A single turn carries every row of the set below to another of its rows. Some are shown first; where does it send the rows asked next?
k365: [ 34  -1  -6  23  19 -10   2 -26   1  16  11   3 -11 -26  -1   8   0  35
  22 -12  17]
k837: [ 12  -5  -6  38  -5 -29 -11 -21  -9  14   7  12   1 -10  -6  -3 -10  36
  10  15  17]
k996: [ 24  -1 -15  -2  -2  -6  -4  -9  11   5   8  11  -7  -1 -25  18  -4  32
  10  -1  -7]
k50: [  8 -24  -4  22   3 -12  -4 -22  20  30  -2   8  -3  -2   0  11   7  23
  15   8  -1]
k624: [  5 -13   9  14   7 -14   6 -17   5  19  -5  30  -9 -11 -53  10  -6  30
  14   9   4]
k193: [ 11 -11  -9  11   4 -28  22   0  -8  19  -1 -10  -3 -16 -16  10   0  51
  21  -6  -7]
k584: [ 21 -12   3  21   7 -20   8 -20   3  27  17  23 -35 -20 -32  28 -11  35
  16  -2   6]
k431: [  1   2  13  16 -21   0   9  -1   4   9  -8  20 -22 -15  -9  13 -13  40
  12   7   7]
k549: [ 29 -12  15  11  21  -8   8  -2 -15  25 -18  30  -4 -18  -5   6  -3  37
  35  -5   3]
k586: [ 13  -5   4  -1   2 -22   3 -14  13  15   0  45  -2 -18  -1  15  -4  37
  11   2  15]
k513: [  9 -20  -9  25  14   1   1  -5  -7  28   1  22  -6   3 -32  21 -14  44
  21  -2   9]
k992: [ 30  -7   9  26 -10 -12  23 -24   9  34  -6  -2 -19 -26 -13   1  -7  19
  16   0  -3]
k576: [ 28 -14   5  38   9  -2  26 -10  -3  31  -7  -5   0 -13  -2   3 -10  20
  25   3   2]
k315: [ 27   1  10  23  -1 -17   7 -13  -8  35  -5   2  -5   2 -10  21  -8  18
  30   5  20]
k21: [ 20 -14   3  15  -9 -18  18 -19   5  12 -12  18  -3  -3 -40   9 -30  31
   9  17   1]
k117: [ 37  -2   6  23  -3 -13  18  -3  -4  -2  -7   6  -2 -21 -44   3  -8  32
  22   6  -4]
k894: [ -5 -20   1  11   1 -26  11 -11   0   1  -1  13 -25 -12   3   6 -20  46
  19  19 -11]
k421: [ 14   5   2  19  10   1  -3 -15   3   6  -5  20  -9 -28   1  -8   0  42
  17   2 -21]
k892: [ 33 -17   6  31   4 -15  12 -14   2  35   0  21 -14 -30 -19  -1  17  38
   0   7   6]
k424: [ 20 -25 -12  35   6 -29   3  -4   3   3  13   6  -3 -14  -8   9 -10  32
  22   9 -23]
k47: [ 38 -12  -3  21  -4 -14   2   4  -7  12 -22  28  -2 -23  -1   9 -20  40
  16  -6  -9]
k233: [ 10  -2   9  16  19 -22  22 -10 -21  20 -16  29   5 -29 -15  -9  -9  32
  16   4   5]
k221: [ 38  -9   5  35  -8 -13  -3 -10   5  12   9  14   7   1 -10  12 -18  20
  24  11  16]
k571: [ -5   4   9   7   8  -6  16  -2  -8  17  -6  10  -5  -2   5   3 -16  26
   9  11   5]
k487: [ 30  -9  -1  17  17 -29  19 -11  -3  -1   2   6   8 -15 -26  -6 -14  49
  14   8 -11]
k35: [ 33 -10  -2  28   7 -12 -19  -9 -12  17  12  26 -18  -4   4   7  -9  31
  26  13  -6]
k7: [  8 -18   2  20  -4 -23  25 -10   2  24  10  18 -28 -32   4   7  -2  22
  14   2   6]
k662: [ 15 -29  -5  11   0  -7  13 -26  14   7  -3  13  -6 -29 -21   5 -13  45
  34  -9  -2]
k308: [ 28 -13  -1  14  19  -9  -3   6 -12   6  -2  36 -22 -22 -21  15  -2  28
  16  -7  -4]
k740: [ 11   2  19  14  15 -12   8  -2 -12  17  -9  28   1   1 -12  -2  -3  41
  12  28   1]

k431 -> k892
k308 -> k35
k315 -> k117
Where do these go?
k50 -> k662
k992 -> k624

